In the data rows, the value 128 means zero.
Here are some points, one per row:
array([143, 151, 100, 105, 148,  76, 154,  87, 171, 143, 137, 164, 146,
       147, 100, 161,  99, 132,  97, 109, 119, 150,  69,  27,  69,  61,
       137, 150, 135, 103, 121, 106])
array([132, 117, 133, 109, 131, 124, 154, 120, 119,  97, 104, 116, 160,
       129,  93, 126, 159, 146, 176, 133,  54, 175, 146, 128, 171,  98,
       193, 162,  93, 138, 132, 151])
array([ 87, 125,  68, 124, 172, 111,  86, 143, 124,  62, 101, 141, 113,
       164, 166,  99,  66, 147, 186, 164, 127, 165, 116, 161, 133,  75,
       103, 119, 189, 102, 105, 164])
array([139,  63, 119, 110, 100, 117, 106, 104, 116, 138, 173, 161, 124,
        76, 146, 134, 148, 126, 117, 144,  91,  97, 100, 131, 140, 132,
        84, 123, 199, 137, 115, 167])
array([ 58, 101,  94, 149, 106, 109, 130, 116, 136, 124, 137, 153, 155,
        89,  99, 173,  84, 123, 169, 121, 129, 165, 193, 149,  92, 178,
       142,  88, 104,  91, 120, 130])
array([107, 159, 166, 159, 177, 154,  97, 116,  92, 115, 136, 116, 141,
       161, 111, 118, 144, 108, 111, 105,  83, 114, 105, 102, 145, 102,
       137,  54,  78, 179,  99, 180])
array([155, 172, 106, 129, 114,  88, 185, 160, 182, 145, 147, 113, 123,
       146,  89, 103, 165,  65, 162, 104, 111, 127, 139, 124, 136, 127,
       116, 117, 187,  65, 114, 174])
array([193, 103, 137, 148, 130, 167, 107, 185, 134,  78, 114, 103, 134,
       135,  59, 164, 124, 158, 151, 134,  90, 118,  95, 135, 166, 115,
        94,  89, 109,  67, 135, 138])
array([107, 133,  92, 142,  97, 167, 170, 123,  35, 146, 136, 109, 162,
       131, 131,  95, 151, 117,  73, 113, 115, 142, 148, 126, 133,  96,
        85,  92,  97, 169, 142, 150])
array([101, 163, 204, 113, 138, 148, 104, 145, 170, 154, 152, 139, 119,
       143,  99, 125, 122, 141, 118, 187,  93, 154, 127, 140,  64, 138,
       113, 127, 111, 146, 173, 155])
array([157, 116,  99, 150, 127,  69,  86,  96,  88, 164, 124,  87, 104,
        70, 108, 116,  90, 123,  96, 153, 141, 145, 115, 164, 114, 132,
       125, 173,  98, 147, 112, 138])
array([ 91,  82, 144, 103,  96,  82, 115, 115,  66, 157, 103, 126,  89,
       131, 105,  88, 126,  77, 180, 106, 146,  62, 138, 101, 117,  56,
       115, 131, 117, 123, 149, 134])
array([153, 117,  75, 137,  72, 143, 116, 122, 134, 151, 139,  83,  77,
        71, 107, 118,  87, 168, 117, 161, 138,  78, 105, 119, 148, 119,
       201,  61, 112,  88, 110, 133])
array([134, 106, 124, 141, 134, 114, 101, 117, 137,  84, 143, 171, 138,
       163, 169, 106, 163, 153, 180, 120, 163,  72, 148, 133,  88, 159,
       152, 116,  66, 133,  52, 115])
array([149,  81, 120,  98, 152, 138, 117, 127, 132,  93, 117,  88, 147,
       120,  72, 130, 117, 170, 120,  82, 148,  80, 131,  69,  93, 166,
       122, 145, 138, 149, 147, 122])
array([ 96, 143, 115, 160, 152, 188, 147,  82, 152, 143,  96, 118, 136,
       129,  50, 135, 146, 148, 110, 123, 173, 139, 124, 144, 144, 110,
       100, 204, 141, 108,  60, 101])
array([141, 167, 134, 109, 117, 144, 202, 163, 106,  58,  73,  84,  71,
        90, 144, 122, 119, 149, 145, 108, 149, 130, 110, 121,  59, 139,
       143, 142, 121, 130, 150,  90])
array([151, 129, 158, 143,  67, 136,  92, 131,  82, 102, 191, 130, 161,
       185, 114, 144,  83, 107, 129,  56, 134, 170,  64, 166, 126, 145,
       192, 137, 159, 144, 150, 105])
array([124, 178, 129, 121, 159, 107,  72, 195,  85, 220,  84, 126, 111,
       130, 138, 144, 134, 134, 207,  89, 109, 128, 138,  85, 144, 145,
       142, 128, 108, 136, 115,  86])
array([192, 181, 131, 183, 139, 101, 112, 110, 120, 137, 158, 158, 169,
       142, 118,  88, 129, 168, 138, 166, 125, 115, 149, 121,  40, 125,
        96, 144, 157, 121, 128, 125])
array([ 85, 201, 127, 112, 156, 134, 172, 178, 128, 146, 167, 195, 129,
       116,  98, 111,  66, 104, 118, 116, 132,  54,  91, 177, 141, 131,
       110, 142, 117, 111, 126, 139])
array([139, 159, 113,  78,  43, 100, 148, 147,  94, 116, 157, 135, 122,
       148, 180,  98, 149, 170,  83, 124, 138, 175, 112, 104, 101, 140,
        83, 125,  92,  94,  79, 130])
array([147, 156, 119, 104, 152, 102,  82,  99, 133,  95, 129,  68, 116,
       101, 182, 116, 142, 118, 131, 112, 110, 156, 136,  99, 158, 171,
       109, 157, 145, 114, 148, 167])
array([123, 110,  98, 106, 100, 154, 124, 147, 196, 172,  84, 213, 126,
        99, 135, 146, 104, 167,  98, 110,  71, 133, 123, 115, 115, 158,
       133, 100,  98, 174, 153, 159])
array([141,  91,  71, 202,  79,  99, 105, 170, 127, 117, 134, 149, 136,
       156, 123, 182, 158,  72, 133, 131, 127, 143, 113, 149, 119, 110,
        80, 135, 103, 138, 189,  85])
array([142, 148,  89, 121, 132, 141,  76, 156, 133,  86, 111, 123,  90,
       133, 106, 143, 173,  94,  75,  99, 133, 144, 235, 142, 100,  97,
       143, 147, 110, 141, 144, 195])
array([138, 103, 123,  76, 149, 101,  74, 176, 137, 139, 174, 136, 102,
       147,  96,  95, 126, 153,  89, 139, 140, 128, 164, 131, 167, 125,
       111, 139, 128, 154, 164,  56])
array([146, 157, 161, 164, 154, 137, 142, 170, 119, 128, 157,  89, 176,
        57, 151, 164, 114,  86, 130, 171, 159, 141, 148, 109, 139, 172,
       129, 137, 159, 165, 147, 125])
array([ 75, 112, 121, 144, 179, 128, 122, 143, 106, 150, 124, 144,  98,
       171, 159, 156, 154, 129,  68, 158, 167, 184, 127,  84, 138, 141,
       185,  89, 180,  93, 126,  80])
array([160, 150, 124,  85, 148, 151, 129,  46,  95, 111, 116, 178,  59,
        96,  82, 115, 149,  78, 147, 181, 170, 178, 124, 175, 122, 148,
       155, 100, 116, 139, 144, 103])
array([173, 127, 125,  97, 121,  92, 178, 115, 134, 142,  92, 110, 162,
       203, 135, 158,  99,  55,  98, 202,  91,  98, 153, 131, 158, 144,
       161, 142,  94, 125,  97, 128])
array([169, 113, 155,  99, 100, 156, 128, 148, 129, 119,  44, 193, 184,
       111, 148, 163, 121, 102, 139, 160, 224, 125, 135,  98, 139,  98,
       101, 109, 160, 162, 121, 143])
array([149, 151, 139, 187, 123,  88, 157,  60, 172, 133, 126, 132, 109,
       140, 132, 150,  92, 176, 143,  57, 167, 166, 150, 143, 179,  99,
       108, 111, 137, 205, 105, 135])
array([117,  82, 125,  76, 131,  85, 146, 109, 106, 114,  96, 141, 159,
       123, 119, 126, 142, 144, 117,  89,  65, 120, 159, 192, 146, 191,
       129, 128, 174, 135, 112,  74])
array([ 79, 135, 183,  84, 105, 123,  88, 135, 142, 117,  93, 103, 162,
       114, 109, 132,  99, 113,  68,  95, 187, 142, 123, 145, 142, 131,
       110, 101, 120,  70, 100, 134])
array([ 72, 136, 170, 137, 106, 119, 117,  86, 120,  97, 136, 129, 118,
        95,  75,  93, 172, 100, 138, 169,  92, 123, 106,  55, 138, 161,
       104,  88, 177, 172, 125,  92])
array([116, 100, 138, 125, 138, 148, 155, 106, 166, 143, 184, 139, 165,
        69, 167,  63,  87, 103, 157,  93, 143, 158, 177,  92, 159, 100,
       135, 140,  93,  85, 185, 118])
array([110, 188,  80,  59, 137, 142, 145, 104, 109, 155, 177, 102, 150,
       150, 137, 207, 165, 197, 158, 148, 162,  99, 139, 157, 174, 117,
        94, 127, 124, 142, 177, 127])
array([ 85, 129,  48, 161, 150, 165, 132, 129, 167, 112, 149, 103, 171,
       127, 159, 112, 177, 105, 111, 125, 136,  76, 112, 131, 113, 126,
       151, 120, 118, 126, 105,  64])
array([134, 171, 151, 148, 112, 143,  83,  33, 143, 137,  69, 107, 142,
       170, 177, 120, 117, 115, 127, 113, 111,  94, 111, 141, 129, 155,
        85, 123,  97,  49, 183, 109])
array([119,  70, 166, 155, 170, 141, 190, 149, 142, 153, 110,  75,  51,
       121, 146, 152, 125, 123,  91,  94,  99, 126, 137, 167,  86, 104,
        80, 117, 137, 123, 125, 109])
array([ 81, 153, 138, 154, 124,  77, 130, 114, 130,  68, 115, 137,  92,
       103, 169, 189, 137, 129, 103, 118, 120,  59,  81, 119, 147, 146,
       160, 182, 132, 155, 148, 173])
array([ 90,  87, 174,  93,  96, 102, 125, 142, 191, 172, 160,  68, 146,
       120, 144, 165, 190, 138, 182, 155, 160, 150,  95, 167,  84,  97,
       130, 121, 108, 145,  92, 146])
array([122, 123, 146, 135, 165, 108, 126, 161, 131,  80, 102, 117, 167,
        94, 149,  88, 107, 156, 113, 180,  95, 152, 108, 153, 136,  60,
       119, 104,  92, 157, 127,  69])
array([136, 156, 161, 188,  73, 138, 172, 129, 139, 133, 109, 140,  86,
       143, 144, 124, 170, 199, 154, 153, 140, 117, 160, 117, 170, 128,
       147, 112, 153,  97, 151, 129])
array([146, 110, 176, 105, 113, 164, 135, 116, 159,  96, 194, 145,  75,
       163, 167, 144,  99, 106, 130, 138, 123,  95, 180, 118, 137,  87,
       154, 153, 131, 132, 127, 106])
array([103, 133,  99, 140,  82, 169, 126, 144, 133, 152, 115,  69, 130,
       186, 125,  87,  51, 126, 135, 150, 120, 121, 162, 120, 105, 164,
       143, 153, 188, 181, 104, 143])
array([189, 152, 172, 155, 154,  92, 115, 145, 150, 157, 142, 146, 131,
        87, 137, 101, 158, 119,  83,  93, 131, 115, 136, 173, 159, 131,
       168, 104, 150, 120,  88, 121])
array([158,  99, 146, 123, 170, 197, 131, 113,  55, 149, 152, 150, 143,
       104, 175, 195, 126, 115, 144, 103,  73, 124, 140, 116,  90, 114,
       116, 119, 149,  95,  90, 126])
array([155, 135,  87,  98, 121, 211, 117, 133, 184, 160,  99, 131, 119,
       121, 160,  88, 154,  99, 141, 103, 115, 141,  60, 142, 131, 124,
       157, 162, 154, 166, 148, 130])
array([158,  76, 109, 132, 205, 116, 190, 133, 135, 136, 149, 119, 115,
       181, 128,  83, 128, 119, 146, 138, 170, 153,  86, 114, 139, 208,
        98,  82,  94, 137, 148, 190])
array([105, 101, 142, 161, 115, 160, 133, 157, 115, 128, 144, 166,  96,
       138, 128, 126, 120, 133, 133, 151, 121, 156, 117, 102, 191, 169,
       101, 229,  81, 101,  78, 133])
array([115,  82, 157, 150, 150, 118, 139, 132,  80, 158, 111, 149, 175,
       144, 123, 103, 160, 180, 114, 137, 153, 111, 123, 158, 107, 120,
       205, 182, 157, 105, 198, 184])
There is one direction along which these points spread out most. How far along it is each point below, from 0 to 99? 50 is the average, and the first point above lies past it. One standard deviation of the points above along it is 16.
array([147, 156, 119, 104, 152, 102,  82,  99, 133,  95, 129,  68, 116,
       101, 182, 116, 142, 118, 131, 112, 110, 156, 136,  99, 158, 171,
       109, 157, 145, 114, 148, 167]) 50
array([107, 133,  92, 142,  97, 167, 170, 123,  35, 146, 136, 109, 162,
       131, 131,  95, 151, 117,  73, 113, 115, 142, 148, 126, 133,  96,
        85,  92,  97, 169, 142, 150]) 22
array([101, 163, 204, 113, 138, 148, 104, 145, 170, 154, 152, 139, 119,
       143,  99, 125, 122, 141, 118, 187,  93, 154, 127, 140,  64, 138,
       113, 127, 111, 146, 173, 155]) 44
array([ 58, 101,  94, 149, 106, 109, 130, 116, 136, 124, 137, 153, 155,
        89,  99, 173,  84, 123, 169, 121, 129, 165, 193, 149,  92, 178,
       142,  88, 104,  91, 120, 130]) 43
array([116, 100, 138, 125, 138, 148, 155, 106, 166, 143, 184, 139, 165,
        69, 167,  63,  87, 103, 157,  93, 143, 158, 177,  92, 159, 100,
       135, 140,  93,  85, 185, 118]) 55
array([ 91,  82, 144, 103,  96,  82, 115, 115,  66, 157, 103, 126,  89,
       131, 105,  88, 126,  77, 180, 106, 146,  62, 138, 101, 117,  56,
       115, 131, 117, 123, 149, 134]) 34
array([158,  99, 146, 123, 170, 197, 131, 113,  55, 149, 152, 150, 143,
       104, 175, 195, 126, 115, 144, 103,  73, 124, 140, 116,  90, 114,
       116, 119, 149,  95,  90, 126]) 28
array([ 85, 201, 127, 112, 156, 134, 172, 178, 128, 146, 167, 195, 129,
       116,  98, 111,  66, 104, 118, 116, 132,  54,  91, 177, 141, 131,
       110, 142, 117, 111, 126, 139]) 68
array([169, 113, 155,  99, 100, 156, 128, 148, 129, 119,  44, 193, 184,
       111, 148, 163, 121, 102, 139, 160, 224, 125, 135,  98, 139,  98,
       101, 109, 160, 162, 121, 143]) 54
array([132, 117, 133, 109, 131, 124, 154, 120, 119,  97, 104, 116, 160,
       129,  93, 126, 159, 146, 176, 133,  54, 175, 146, 128, 171,  98,
       193, 162,  93, 138, 132, 151]) 37
array([117,  82, 125,  76, 131,  85, 146, 109, 106, 114,  96, 141, 159,
       123, 119, 126, 142, 144, 117,  89,  65, 120, 159, 192, 146, 191,
       129, 128, 174, 135, 112,  74]) 24
array([155, 135,  87,  98, 121, 211, 117, 133, 184, 160,  99, 131, 119,
       121, 160,  88, 154,  99, 141, 103, 115, 141,  60, 142, 131, 124,
       157, 162, 154, 166, 148, 130]) 62
array([136, 156, 161, 188,  73, 138, 172, 129, 139, 133, 109, 140,  86,
       143, 144, 124, 170, 199, 154, 153, 140, 117, 160, 117, 170, 128,
       147, 112, 153,  97, 151, 129]) 79
